In the data rows, the value 128 means zero.
Here is a table of points, one per row:
tensor([125, 105, 104, 127, 126, 142, 143, 105, 146, 141, 134,  92,  95, 139, 136, 136, 124, 164, 134, 141, 140, 113, 102, 110, 181, 100, 100, 106, 110, 139, 143, 137])
tensor([107, 125, 126, 129, 153, 148, 104, 168, 119, 127,  68, 157, 141, 133, 132, 129, 148, 120, 116, 140, 133, 131, 111, 131, 113, 122, 104,  92, 148, 131, 170, 152])
tensor([127, 154, 125, 128, 161, 124, 161, 112, 134, 129, 134, 134, 126, 128, 108, 123, 109, 109, 156, 120, 115, 160, 101, 127, 114, 128, 124,  89, 137, 123,  86, 146])
tensor([123, 154, 127, 146,  99, 102, 115,  89,  81,  98, 123, 136, 115, 129, 138, 108, 120, 136, 103, 124, 131, 105, 138, 110, 121, 144, 115, 154, 115, 107,  76, 133])
tensor([146, 147, 125, 114, 123, 173, 120,  89, 140, 144, 127, 100, 150, 125, 117, 126, 156, 153, 127, 129, 136, 125, 142, 131, 141, 134, 130, 131, 112,  98, 159, 130])
tensor([117, 136, 116, 164, 102, 122, 116, 136, 137, 138, 124, 147, 126, 139,  97, 141, 126, 112, 137, 132, 203, 155, 127, 149, 136, 126, 146, 175, 141, 131, 140, 115])
tensor([110, 123, 103, 127, 102,  93,  87,  88, 144, 183, 111, 114, 112, 127, 109, 120, 122, 124, 116, 131, 138, 137, 131, 129, 141, 132, 123, 128, 138, 146, 162, 142])
tensor([114, 161, 136, 127, 109, 104, 105,  93, 120, 106, 130, 115, 113, 123, 151, 103, 136, 128, 116, 135, 119, 113, 126, 132,  73, 146, 118, 132, 136, 112, 128, 126])
tensor([166, 102, 164, 168,  94, 115, 154, 148, 138, 145, 158, 154, 131, 115, 168, 159, 183, 114, 113, 131, 120, 120, 112,  85,  79, 119, 129, 110, 123, 137, 125, 132])
tensor([ 92, 133, 122,  89, 152, 118,  86, 116, 126, 118, 136, 128, 117, 134, 133, 107, 133,  99, 111, 124, 136, 162, 119, 148, 143, 139, 136, 148, 152, 118, 106, 135])
tensor([128, 104, 154, 105, 129, 143, 140, 126, 207, 143,  88, 131, 114, 223, 164, 160,  92, 125, 149,  85, 113, 123, 196, 112, 165, 131,  97, 110, 150,  98, 120,  68])
tensor([ 97, 106, 129, 110, 131, 136,  95, 124, 128, 123, 142, 151, 111, 121, 127, 130,  84, 108, 113, 128, 136, 118, 123,  35, 107, 138, 159, 130, 143, 124, 146, 169])
tensor([148, 122, 137, 189, 139, 111, 101, 101, 139, 147, 144, 141, 144, 106, 196, 148, 191, 102,  87, 124, 103, 234, 114,  79, 154, 119, 126, 101,  93, 171, 112, 133])
tensor([119, 181, 125,  97, 152, 154, 103, 158, 139, 135, 154,  74, 178, 109, 172, 143, 129, 151, 172, 163, 202,  91, 196,  99, 125, 118, 107, 136, 104, 226, 141, 139])
tensor([129, 126,  98, 160,  92, 133, 146, 135, 191,   0,  89, 131, 162, 118,  90, 151, 127, 163, 160, 120, 115, 183, 147, 155, 113,  92, 169, 111, 119, 179, 150, 118])
tensor([154, 129, 152, 186, 134, 150,  97, 175, 133, 132, 153, 154, 120, 142, 166, 149, 174, 124,  95, 127, 124, 133, 122,  94, 153, 120, 129,  91, 104, 149,  85, 140])
tensor([162, 147, 165, 101, 160,  96, 136, 120, 125, 125, 146,  87, 120, 135, 120, 106, 117, 129, 140, 112, 113, 133, 103, 108, 129, 128, 230,  98, 137, 141, 140, 110])
tensor([ 74,  86, 103, 160, 138, 116,  88, 133, 125, 123, 140, 137, 170, 153,  86, 149, 182, 127, 114, 108,  81,  63, 130, 160, 104,  95, 147, 106,  88, 115, 112, 101])
tensor([132, 140, 110, 120, 154, 129, 180, 162, 122, 122, 145, 137, 112, 113, 131, 125, 134, 101, 124, 116, 135, 123, 126, 159, 163, 150, 114, 131, 155, 122, 110, 140])
tensor([129,  95, 131, 112, 126, 143, 139, 133, 108, 123,  97, 117, 128, 181, 150, 153, 109, 121, 128, 105, 127, 150, 178, 128, 126, 153, 110, 132, 157, 138, 108,  89])
tensor([123, 122, 112, 109, 141, 130, 175, 124, 136, 142, 128,  99, 149, 106, 128, 136, 134, 156, 148, 150, 168, 130, 121,  90,  92, 109,  90, 146, 119, 140, 100, 130])
tensor([144, 128, 102, 137, 102,  90,  74, 158, 148, 143,  94, 138, 161, 159,  96, 167, 118, 144, 150,  96, 120, 151, 189, 128, 157,  91, 153, 109, 141, 126,  79, 116])
tensor([101, 115,  84, 146, 151, 123, 140, 123, 137, 128, 126, 140, 164, 153, 104, 146, 134, 130, 133,  95, 100, 117, 146, 131,  93, 109, 149, 159, 120, 140, 119, 116])
tensor([136, 144, 128, 101, 132, 128,  99, 156, 118, 125, 136, 128,  83, 131, 135, 114, 150, 116, 110, 152, 148, 129, 135, 130,  84,  37, 118, 155, 134, 128, 102, 128])
tensor([120, 116, 126, 111, 130, 152, 105,  92, 126, 136, 146, 120, 156, 147, 128, 124, 147, 162, 135, 159, 157, 121, 132, 113, 132, 139, 114, 126, 114, 144, 156, 137])
tensor([127, 146, 121, 134, 119, 117, 131, 113, 136, 118, 129, 105, 123, 122, 121, 126, 143, 123, 119, 113, 138, 116, 130, 128, 115, 147, 136,  98, 141, 120,  90, 151])
tensor([114, 146, 128, 148, 108, 121, 109, 106, 112,  88, 159, 149, 117,  73, 129, 115, 109, 108, 102, 107, 117, 122, 140, 114, 132, 141,  97, 126, 141, 115, 162, 117])
tensor([115, 156, 116, 138, 124, 117, 149,  97, 118, 120, 146, 147, 105, 122, 128, 112, 134, 121,  96, 123, 110, 134, 135, 122, 127, 132, 106, 112, 136, 128, 147, 145])
tensor([ 94, 173, 131, 122,  60, 219, 147, 127, 112, 184,  98, 142, 152,  62, 147, 158,  70, 125,  81, 102, 108, 130, 104, 154, 141, 114, 175, 115, 130, 110, 109,  75])
tensor([123, 110, 131,  63, 121, 158, 161, 107, 111, 136, 137, 128, 142, 121,  99, 141, 142, 134, 124, 230, 124, 144, 142, 112, 153, 125, 140, 129, 124, 104, 111, 105])
tensor([116, 110, 137, 137, 112, 137, 154,  82, 122, 132, 136, 109, 128, 134, 132, 132, 162, 114, 124, 136, 119, 114, 124, 121, 154, 121, 127, 142, 133, 141, 140, 121])
tensor([144,  87,  84, 126, 118, 129, 167, 114, 147, 140, 127,  80, 134, 144, 139, 120, 111, 156,  99, 132, 143, 133,  88, 121, 116, 116,  87,  94, 107, 141, 124, 123])
tensor([128, 114, 135, 116, 130, 139, 176, 155, 119, 119, 150, 141, 102, 128, 109, 111, 123, 119, 125, 128, 147, 119, 124, 122,  75, 149, 133,  80, 154, 134,  81, 143])
tensor([139, 131, 121, 107, 129, 143, 100, 169, 115, 117, 139, 150, 105, 123, 120, 124, 132, 117, 136, 131, 132, 126, 123, 135, 177, 135, 137,  88, 152, 129, 141, 143])
tensor([ 99, 102,  98, 136, 133, 109, 103, 139, 131, 118, 139, 151, 163, 133, 127, 135, 153, 134, 131, 127, 113,  97, 124, 141, 102, 105, 143, 112, 132, 123, 119, 107])
tensor([ 78, 198, 138, 155,  83,  79, 144, 120,  40,  59, 172, 138, 134, 142, 115,  98, 103, 161,  86, 102, 118, 128, 129,  64, 161, 117,  84,  98, 134,  81, 159, 106])
tensor([126, 124, 126, 147, 128, 140, 133,  97, 140, 126, 139, 129, 127, 119, 149, 127, 148, 128, 133, 122, 123, 110, 122, 107, 137, 110, 131, 174, 147, 129, 174, 135])
tensor([143, 130, 116, 100, 140, 124, 158,  85, 113, 124, 127, 159, 122, 111, 114, 120, 127,  99, 146, 111, 127, 133, 110, 131, 180, 132, 117, 184, 143, 143,  91, 141])
tensor([116, 126, 132,  92, 117, 120,  83, 138, 128, 120, 139, 139, 101, 115, 142, 107, 134, 115, 124, 130, 125, 139, 120, 148, 106, 142, 132, 178, 165, 131, 148, 127])
tensor([121, 131, 127, 144, 148,  85, 126, 119, 121, 117,  78, 137, 130, 133, 191, 130,  74, 128, 125, 194, 160,  60, 105, 152, 113, 156, 175, 141,  72,  98,  99, 161])
tensor([120, 133, 117,  86, 134, 134, 134, 118, 130, 129, 129, 129, 118, 110, 130, 119, 154, 127, 122, 118, 136, 114, 134, 140, 109, 141, 122,  88, 156, 151, 109, 156])
tensor([ 98,  63, 255, 127, 145, 116, 111,  91, 110, 129, 176,  93, 129, 101, 118, 199, 106, 119, 143, 124, 119, 139, 149, 209, 130,  91, 102, 103,  89, 117, 131, 172])
tensor([204, 133, 193, 141, 186,  92, 108, 154, 134, 127, 115, 119, 152, 136,  76, 121,  84, 142,  99, 157,  77, 107,  96, 118, 167, 136, 107, 152, 207, 186, 133, 100])
tensor([136, 116, 112, 153, 123, 141, 101, 151, 127, 141, 137,  83, 122, 117, 136, 115, 134, 143, 208, 147, 121, 139, 102, 111, 120, 137, 108, 133, 127,  76, 147, 125])
tensor([121, 137, 134, 117, 131, 126, 155, 150, 119, 114, 133, 113, 111, 123, 136, 139, 146, 112, 105, 126, 131, 122, 134, 139,  90, 158, 126, 172, 143, 129, 101, 136])
tensor([135, 125, 110, 130, 119,  88, 107,  93, 116, 115,  86, 142, 119, 125, 159, 130, 106, 115, 118, 159, 146,  79, 106, 154, 147, 154, 148, 159,  87, 124, 109, 153])
tensor([118,  97, 151, 156, 103, 155, 143, 164, 140, 155, 122, 134, 162,  94, 131,   5, 107, 129, 117, 112, 119, 139, 158, 148, 161,  94, 149, 127, 106, 125,  97, 112])
tensor([139, 114, 110, 110, 145, 146, 115, 178, 140, 144, 130, 101, 144, 119, 125, 130, 130, 158, 129, 140, 133, 142, 106, 113, 105, 148,  94, 154, 105,  68, 146, 116])
tensor([133, 125, 128, 128, 137, 149, 108, 110, 122, 116, 144, 127, 133, 108, 131, 137, 130, 126, 140, 129, 153, 120, 143, 141, 146, 112, 149, 114, 149, 124, 161, 129])
tensor([117, 137, 148, 137, 101, 150, 133, 151, 122, 167, 125, 167, 122, 109, 132, 141, 112, 255, 112, 106, 111, 146, 126, 162, 115, 126, 152, 176, 136, 131, 104, 130])
tensor([125, 119, 116, 121, 142, 131, 149, 134, 134, 128, 130, 109, 122, 161, 145, 135, 117, 124, 119, 119, 121, 160, 160, 135,  82, 128, 142, 143, 140, 122, 127, 114])
tensor([124, 147, 133, 131, 153, 122, 182, 125, 122, 143, 146, 129, 116, 155, 120, 109, 133, 117, 136, 129, 114, 129, 130, 157, 122, 132, 133,  85, 135, 130, 171, 151])
tensor([133, 143, 126, 113, 130, 111, 160, 152, 122, 135, 151, 148, 134, 147, 123, 126, 145, 110, 137, 125, 111, 126, 121, 138, 151, 135, 137, 150, 137, 112, 179, 147])
tensor([146, 110, 112, 144, 117, 146, 146,  75, 132, 134,  94, 146, 147, 174, 125, 149, 119, 131, 158,  88, 146, 154, 179, 133, 125, 115, 146, 128, 149, 133, 165, 115])
tensor([234,  81,  82, 129, 111, 169,  93, 108, 132, 142, 136,  74, 148, 152, 120, 125,  93, 138,  89, 119, 141, 136,  98, 126,  80, 121,  78, 132, 101,  90, 146, 147])
tensor([134, 149, 126, 120, 161, 134, 125, 115, 111, 124, 129, 122, 108, 126, 115, 121, 118, 109, 142, 125, 115, 138, 119, 126, 159, 118, 122, 133, 133, 145,  87, 132])
tensor([134, 127, 124, 123,  89, 101, 161, 170, 139, 151, 107, 146, 149, 124, 121, 152, 102, 115, 131, 125, 105, 153, 151, 148,  91, 118, 126, 112, 110, 146, 167,  95])
tensor([110, 116, 109, 121, 110, 118,  93, 116,  96, 131, 132, 129, 108, 109, 151, 113, 130, 109, 227, 123, 134, 139, 111, 142, 118, 158, 125,  81, 178, 136, 100, 137])
tensor([114, 176, 112, 160,  97, 165, 130, 121, 143, 174, 111, 127, 150, 111, 123, 146, 101, 133, 104, 134, 115, 147, 130, 170, 117, 115, 160, 101, 143, 124, 122,  95])
tensor([131, 129, 111,  93, 114, 125, 124, 176, 121, 130, 128, 143, 123, 132, 145, 131, 134, 129, 119, 110, 119, 129, 118, 134, 148, 140, 134,  87, 125, 136, 174, 141])
Along one direction, these points spread out more than along any other. Take the direction at right angles to it along which they spread out most. Go by this last direction. Where along it does each point below lie, from 0 to 99? The average is 50, and the first point in the table lies past the average. One standard deviation of the points above along it is 16.
tensor([134, 108, 122, 109, 212, 146, 119, 112, 107, 147,  99, 125,  82,  44,  64, 130, 182, 179, 159, 140, 140, 126, 160,  89, 120, 164, 117, 102,  75,  82, 153,  58]) 67
tensor([101, 129, 138, 126, 135, 129, 103, 172, 120, 119, 152, 132, 112, 142, 117, 133, 129, 108, 134, 120, 123, 120, 109, 133, 147, 141, 130, 145, 122, 132, 110, 124]) 43
tensor([154, 157, 153, 131, 158, 126, 121,  92, 138, 128, 136, 152, 114, 154, 102, 110,  97, 125, 170, 146,  85, 133, 100, 127, 104, 124, 114, 137, 119, 151, 147, 113]) 52
tensor([135, 137, 118, 141, 132, 103, 175, 148, 126, 118, 129, 139, 120, 125, 152, 120, 107, 112, 123, 163, 144, 103, 138, 137, 156, 152, 138, 119, 108,  97, 109, 147]) 46
tensor([116, 134, 172, 129, 133, 117, 158, 161, 108, 120,   7, 115, 115, 133, 144, 112, 138, 113, 115, 128, 136, 126, 122, 119, 121, 134, 127, 144, 125, 109, 150, 168]) 48
tensor([145, 101, 108, 123, 118, 150, 113, 168, 145, 134, 123,  64, 140, 125, 113, 129, 133, 155, 125, 127, 156, 124,  96, 119, 183, 133,  87, 146,  97,  95, 108, 119]) 76
tensor([142, 126, 111, 136, 140, 110, 109, 116, 105, 116, 100, 134, 104, 115, 169, 116,  94, 118, 116, 153, 133,  77, 136, 159, 133, 148, 152, 104, 100, 122, 178, 153]) 53
tensor([188, 162, 184, 109, 118, 124,  98, 115, 132, 131, 122, 141, 136, 149,  88, 104, 111, 108, 187, 125,  76, 114, 107, 115, 105, 136, 111, 130,  98, 162,  99, 122]) 53
tensor([111, 138, 118, 102, 144, 136,  95, 132, 134, 119, 144, 146, 108, 125, 135, 109, 137, 121, 123, 111, 125, 140, 123, 145, 111, 161, 136, 158, 149, 128, 118, 145]) 45
tensor([149, 140, 181, 128, 144, 106, 154, 117, 137, 130, 138, 160, 134, 145, 111, 111, 123, 114, 140, 101, 213, 128,  91, 139, 104, 133, 122, 120, 133, 149, 161,  93]) 53
tensor([125,  98, 121, 165, 128, 114, 179, 157, 123, 136, 129, 137, 160, 124, 115, 165, 124, 132, 146, 109,  93, 118, 160, 140, 110,  87, 143, 184, 117, 122, 122, 123]) 45
tensor([128, 131, 120, 122, 112, 133, 161, 106, 128, 121, 134, 133, 109, 160, 132, 117, 143, 129, 118, 142, 132, 126, 123, 148, 173, 147, 137, 122, 136, 136,  99, 131]) 44
tensor([129, 133, 129, 127, 131, 109, 123, 102, 191, 123, 139, 139, 149, 100, 128, 135, 153, 132, 112, 131, 139, 123, 134, 114, 168, 131, 114, 130, 138, 102, 108, 142]) 52
tensor([126, 108, 141, 156, 127, 134, 132, 145, 131, 127, 149, 123, 116, 122, 167, 141, 171, 113, 127, 117, 105, 123, 112, 109, 134, 106, 127, 185, 108, 154, 143, 129]) 56
tensor([106, 135, 127, 125, 115, 129, 134, 172, 133, 132, 146, 116,  96, 132,  59, 117, 116,  94, 115, 136, 123, 133, 130, 120, 118, 163, 134, 165, 120, 147, 152, 149]) 46
